Here are some points, each followed by its number:
[-1.53 -0.41  0.56 -0.9  -1.58 -0.4   0.24  1.41] 0
[ 0.43 -1.39  0.36  1.65  1.57  3.16  3.02  1.87] 1
[ 0.67  0.12  0.03 -0.61 -1.13  0.28  0.81  0.55] 2
[ 0.17 -0.29 -0.71 -0.16 -0.31 -2.39 -3.01 -3.83] 3
[ 1.22 -0.18 -0.07  0.2  -0.05 -0.24  1.08 -1.2 ] 4
[ 0.28  0.34  0.76  0.4   0.79 -0.63 -1.61 -3.1 ] 5
[ 0.69  1.52  0.48 -0.78 -0.08  0.32 -1.07 -0.21] 6
[ 0.42  1.32  0.72 -0.17 -0.47  2.41  3.58  3.66] 7
[-0.42 -1.03  0.39  0.94  1.46  3.    3.61  3.37] 8
[-0.78 -0.6  -0.54 -0.79 -2.07 -1.41 -1.07 -1.34] 9
[ 0.02  0.42  0.73 -0.71  0.1  -0.72  0.33 -1.97] 10
[ 1.33  0.11 -0.22  0.68  1.83  1.47  0.95  1.72] 11
[ 0.09  0.04  0.52  0.43 -0.91  1.64  0.76  2.85] 12
[ 0.11 -0.6   0.31 -0.57 -1.14 -2.05 -0.95 -1.09] 13
[-0.86 -0.73 -0.43 -0.46  0.2   0.66 -0.79  0.3 ] 14
[ 0.03 -0.09 -0.72 -1.79 -2.12 -2.56 -2.53 -1.38] 15
[ 1.4   0.91 -0.47 -0.75 -0.7  -2.52 -1.89 -3.41] 16
[ 1.73  1.07 -0.76 -0.81 -3.27 -3.85 -3.21 -3.66] 17
New points follow, each followed by the numbers of its two nearest points above, looking only along the 2 directions in which the numbered points spread most, nearest first.
[-0.98 -0.13  0.97  0.64 -0.3   1.72  1.23  0.12] 11 14
[-2.07  0.53  1.38  0.94  1.31  0.11  0.56  1.65] 11 2
[-0.57  0.11  0.44  0.47  0.09  2.15  1.24 -0.42] 11 14
[-0.12 -0.17  0.42 -0.83 -1.3  -1.51 -1.94 -3.32] 16 3
[ 0.52  0.21 -0.98 -0.29 -1.45 -0.4   0.46 -1.15] 6 10
[ 0.71  0.32  0.11 -0.41  0.87  0.83  0.09  3.12] 12 2
[ 1.03 -0.36 -0.28 -1.23 -0.62 -0.29  0.34 -1.  ] 6 10
[-0.75 -0.06 -0.84 -0.71 -0.15  0.7  -0.2  -0.96] 6 14
[-0.78 -0.33  0.29 -1.02 -2.47 -3.22 -2.91 -3.85] 17 15
[ 0.41  0.71 -0.92 -0.38 -0.05 -1.5  -2.11 -1.66] 13 10
[-0.18 -0.48 -0.13 -0.04  0.53 -1.39 -1.06  0.18] 6 10
[-1.92 -0.82  1.41  1.43  1.37  1.59  0.23  2.75] 11 12
[-0.47  1.01  0.01 -1.41 -1.31 -0.41  0.63 -0.96] 6 14
[-0.71  0.79 -0.22  0.3  -1.46 -2.25 -1.4  -2.19] 13 9
[-1.47 -0.42  0.45 -0.36 -0.89 -1.47 -2.19 -3.04] 16 13
[-1.21  0.15  0.55 -0.28  0.14  0.76  1.48  2.58] 12 2
[ 0.26 -0.26 -0.29  0.34  0.01  1.26  1.65  2.73] 12 7
[-1.52 -1.22  0.02  0.8   1.3   1.36  2.25  3.14] 7 8
[-0.91 -1.29 -0.13  1.22  1.89  1.8   1.19  2.56] 11 1
[ 1.22  0.52 -0.74  0.28  0.95  2.78  3.64  3.1 ] 8 1
[-0.22 -0.32 -0.55 -0.22 -1.35 -4.2  -3.66 -3.35] 17 3
[-0.51 -0.27  0.81 -0.26 -0.52  0.83  1.79  1.44] 12 2
[ 0.77  0.13  0.32  0.67 -0.51 -2.16 -2.45 -1.93] 16 13
[ 0.35 -0.22 -0.3  -1.25 -0.1   1.6   1.    2.65] 12 2
[-1.4  -0.44  0.65  0.88  1.57  1.54  1.16 -0.26] 11 4
[-0.83  0.54  0.78  0.87  2.15  2.45  2.49  1.96] 1 11
[-1.64 -0.76  0.28 -0.24  1.2   0.19 -1.09 -1.86] 10 4
[-0.13  0.72  0.17 -0.38 -1.25 -1.23 -2.52 -2.78] 16 13
[-0.08 -0.64 -1.35 -1.17 -1.06  0.19  0.83 -1.25] 6 14
[ 1.3  -0.52 -0.56 -0.35 -1.28  0.09 -0.6  -3.4 ] 5 10
[-0.69 -0.01 -0.51  0.12 -1.43 -1.24 -2.43 -3.6 ] 16 3
[ 0.02 -0.1   0.83  0.01  1.53  1.38  0.74  3.46] 12 11
[ 0.53 -0.5   0.38  0.77 -0.22 -1.48 -0.58  0.03] 6 10
[-0.99 -0.97  1.    0.71 -0.27 -3.22 -3.51 -2.85] 16 3
